In the data rows, 128 means zero.
Some points, each followed by its number:
[132, 125, 112, 117, 119, 180, 109, 144, 123, 130, 39, 122, 178, 62, 110, 60, 139, 189, 157, 104, 157] 0
[121, 146, 123, 150, 156, 130, 184, 99, 55, 125, 149, 110, 87, 140, 114, 98, 113, 44, 111, 141, 83] 1
[130, 132, 102, 96, 117, 138, 82, 44, 138, 107, 116, 151, 147, 110, 130, 201, 130, 109, 78, 106, 136] 2
[144, 219, 148, 146, 130, 89, 104, 166, 137, 141, 190, 139, 103, 126, 136, 205, 96, 106, 80, 124, 156] 3
[121, 136, 147, 113, 153, 64, 176, 80, 104, 115, 166, 81, 141, 155, 111, 81, 94, 45, 136, 124, 79] 4
[155, 149, 231, 136, 132, 164, 139, 166, 148, 133, 183, 114, 125, 58, 192, 72, 125, 104, 146, 163, 140] 5
[150, 115, 73, 126, 111, 178, 133, 125, 81, 114, 34, 110, 140, 147, 114, 61, 167, 146, 116, 124, 164] 6
[148, 103, 145, 116, 100, 162, 133, 119, 148, 111, 29, 112, 165, 180, 130, 99, 122, 180, 145, 126, 175] 7
[122, 146, 128, 152, 140, 130, 140, 150, 124, 143, 179, 141, 76, 125, 114, 201, 94, 145, 98, 126, 151] 8
[128, 117, 95, 143, 77, 103, 130, 139, 105, 131, 182, 100, 178, 190, 112, 88, 156, 189, 164, 137, 151] 9
[92, 118, 104, 96, 164, 140, 90, 108, 153, 119, 109, 151, 146, 108, 114, 175, 133, 61, 118, 103, 130] 10
[156, 123, 109, 143, 50, 145, 127, 126, 104, 115, 185, 80, 153, 187, 130, 90, 133, 187, 161, 138, 135] 11
[140, 164, 164, 116, 162, 70, 154, 144, 124, 112, 165, 156, 85, 125, 135, 202, 114, 108, 101, 137, 160] 12
[107, 117, 66, 98, 131, 125, 74, 124, 159, 133, 148, 145, 159, 106, 109, 198, 163, 113, 99, 139, 148] 13
[126, 165, 142, 163, 171, 56, 182, 76, 43, 129, 178, 140, 113, 157, 110, 68, 89, 35, 144, 124, 73] 14
[110, 107, 145, 141, 184, 128, 167, 98, 145, 126, 177, 157, 105, 144, 113, 64, 94, 21, 156, 123, 82] 15
[134, 129, 144, 144, 156, 76, 113, 147, 124, 136, 170, 165, 87, 103, 133, 205, 94, 157, 113, 105, 159] 16
[150, 166, 74, 99, 152, 170, 129, 155, 122, 140, 28, 129, 174, 168, 113, 148, 174, 65, 146, 138, 175] 17
[157, 181, 145, 136, 144, 89, 135, 158, 146, 124, 156, 159, 108, 107, 114, 189, 93, 107, 80, 106, 144] 18
[127, 120, 195, 160, 149, 156, 133, 168, 104, 129, 147, 128, 58, 64, 198, 88, 124, 136, 126, 108, 130] 19
[93, 130, 110, 146, 177, 126, 186, 75, 76, 131, 165, 137, 93, 110, 112, 89, 86, 44, 149, 104, 78] 20
[134, 126, 142, 120, 131, 151, 128, 98, 126, 89, 79, 104, 161, 152, 111, 77, 90, 111, 131, 103, 134] 21
[148, 121, 142, 139, 125, 89, 87, 164, 102, 125, 188, 135, 65, 137, 114, 198, 93, 150, 82, 125, 155] 22
[108, 126, 100, 141, 155, 151, 199, 74, 104, 134, 186, 133, 85, 161, 116, 68, 94, 46, 167, 106, 86] 23
[159, 142, 145, 132, 91, 171, 135, 122, 81, 120, 110, 110, 147, 139, 116, 95, 114, 163, 149, 152, 141] 24
[92, 150, 150, 153, 165, 155, 191, 79, 72, 125, 139, 137, 75, 125, 112, 84, 93, 47, 134, 107, 78] 25
[147, 167, 201, 166, 158, 186, 132, 165, 136, 149, 56, 113, 36, 59, 192, 60, 140, 111, 153, 144, 149] 26
[150, 187, 162, 137, 79, 83, 90, 168, 124, 118, 191, 122, 133, 108, 114, 190, 94, 133, 79, 126, 140] 27
[137, 219, 182, 154, 139, 115, 117, 152, 102, 149, 153, 145, 127, 138, 114, 213, 93, 143, 112, 107, 164] 28
[143, 113, 102, 95, 115, 179, 116, 122, 154, 99, 58, 135, 106, 169, 114, 64, 144, 172, 145, 141, 154] 29
New points follow, each followed by the numbers of its two nearest points above, nearest first.
[133, 105, 112, 96, 112, 185, 130, 129, 121, 120, 18, 112, 173, 74, 115, 55, 124, 178, 152, 139, 177] ~ 0 6
[138, 131, 100, 97, 150, 76, 51, 149, 148, 124, 114, 149, 143, 108, 131, 177, 129, 111, 114, 138, 95] ~ 13 10
[147, 109, 222, 157, 170, 156, 155, 163, 102, 135, 161, 123, 63, 36, 182, 94, 140, 137, 135, 138, 137] ~ 19 5
[147, 113, 128, 99, 131, 155, 130, 134, 139, 132, 32, 122, 161, 163, 109, 114, 135, 173, 149, 124, 166] ~ 7 29
[132, 98, 188, 140, 114, 173, 133, 138, 99, 132, 185, 87, 166, 187, 134, 71, 144, 170, 145, 122, 118] ~ 11 24
[123, 136, 96, 130, 118, 144, 176, 148, 168, 154, 113, 122, 44, 152, 176, 97, 142, 151, 128, 147, 95] ~ 29 19
[121, 148, 198, 113, 117, 183, 138, 157, 123, 149, 174, 112, 148, 197, 157, 57, 142, 145, 141, 147, 149] ~ 24 11
[146, 146, 81, 93, 117, 156, 130, 155, 103, 147, 74, 82, 184, 180, 113, 54, 164, 130, 140, 127, 156] ~ 6 29
[145, 104, 142, 116, 77, 124, 129, 166, 125, 70, 194, 103, 70, 110, 106, 217, 90, 168, 77, 107, 159] ~ 22 8
[125, 112, 109, 115, 78, 137, 59, 147, 169, 129, 146, 125, 168, 140, 131, 191, 140, 110, 79, 106, 126] ~ 13 2
[135, 162, 73, 137, 80, 167, 129, 121, 107, 118, 36, 111, 169, 76, 108, 66, 163, 187, 163, 138, 154] ~ 0 6
[160, 117, 197, 117, 128, 152, 129, 150, 86, 140, 50, 81, 180, 160, 130, 183, 149, 178, 153, 152, 165] ~ 7 24
[146, 121, 187, 95, 130, 135, 132, 122, 138, 114, 50, 122, 178, 189, 104, 166, 111, 144, 136, 126, 167] ~ 7 21
[73, 110, 55, 119, 118, 139, 176, 117, 146, 132, 156, 114, 35, 131, 191, 96, 182, 176, 141, 137, 97] ~ 29 19
[150, 108, 90, 118, 97, 137, 129, 128, 136, 118, 44, 114, 185, 110, 109, 171, 159, 182, 154, 145, 149] ~ 7 0
[131, 106, 212, 115, 115, 155, 151, 151, 135, 138, 38, 108, 156, 180, 113, 81, 137, 182, 151, 139, 157] ~ 7 24
[96, 92, 99, 99, 151, 133, 51, 156, 102, 88, 132, 128, 198, 62, 110, 132, 137, 109, 127, 125, 76] ~ 10 13
[123, 125, 187, 127, 118, 138, 108, 134, 102, 119, 42, 102, 160, 184, 108, 70, 132, 161, 135, 147, 167] ~ 7 24
[134, 135, 84, 131, 118, 181, 149, 133, 102, 130, 51, 101, 143, 175, 110, 61, 157, 145, 137, 106, 156] ~ 6 29
[136, 117, 114, 96, 119, 157, 154, 145, 127, 143, 167, 115, 161, 181, 112, 75, 148, 182, 161, 159, 152] ~ 9 11
[96, 149, 150, 129, 156, 139, 195, 80, 151, 126, 178, 140, 124, 150, 114, 98, 95, 57, 140, 128, 77] ~ 15 23
[107, 118, 75, 117, 128, 102, 49, 155, 146, 89, 134, 144, 180, 62, 111, 188, 160, 110, 110, 123, 141] ~ 13 10
[117, 103, 163, 115, 129, 124, 47, 146, 181, 141, 114, 153, 172, 144, 110, 187, 123, 90, 83, 107, 128] ~ 10 13
[126, 146, 112, 96, 136, 82, 130, 17, 125, 85, 146, 149, 131, 113, 130, 184, 131, 111, 98, 102, 106] ~ 2 10
[152, 90, 70, 147, 50, 86, 177, 145, 160, 144, 153, 131, 43, 157, 178, 111, 168, 167, 99, 139, 77] ~ 11 9
[152, 115, 92, 96, 143, 60, 128, 128, 136, 121, 21, 100, 170, 77, 111, 153, 157, 192, 163, 127, 171] ~ 0 7
[123, 132, 146, 138, 179, 64, 173, 79, 154, 119, 198, 156, 134, 109, 110, 84, 90, 45, 169, 107, 74] ~ 15 4
[75, 134, 165, 137, 183, 136, 185, 97, 136, 124, 178, 138, 145, 161, 110, 78, 90, 28, 147, 104, 73] ~ 15 23
[159, 103, 101, 136, 81, 139, 131, 139, 103, 131, 52, 99, 133, 160, 107, 211, 152, 186, 143, 124, 145] ~ 7 24
[138, 145, 210, 164, 117, 186, 126, 163, 101, 145, 133, 118, 31, 108, 188, 96, 123, 133, 121, 147, 132] ~ 19 26
[130, 126, 100, 117, 121, 103, 126, 121, 106, 112, 35, 100, 170, 177, 110, 68, 150, 201, 170, 166, 169] ~ 7 29
[95, 149, 143, 118, 166, 84, 184, 94, 170, 127, 197, 155, 115, 159, 112, 92, 90, 59, 157, 148, 77] ~ 15 4
[133, 89, 86, 141, 128, 144, 167, 141, 143, 146, 151, 133, 149, 138, 134, 88, 171, 169, 133, 160, 79] ~ 9 24
[135, 124, 191, 156, 140, 150, 150, 164, 136, 131, 51, 122, 133, 68, 195, 75, 92, 111, 135, 145, 151] ~ 26 19
[127, 96, 69, 156, 75, 154, 181, 152, 157, 153, 128, 147, 34, 138, 191, 64, 175, 158, 136, 172, 83] ~ 29 19
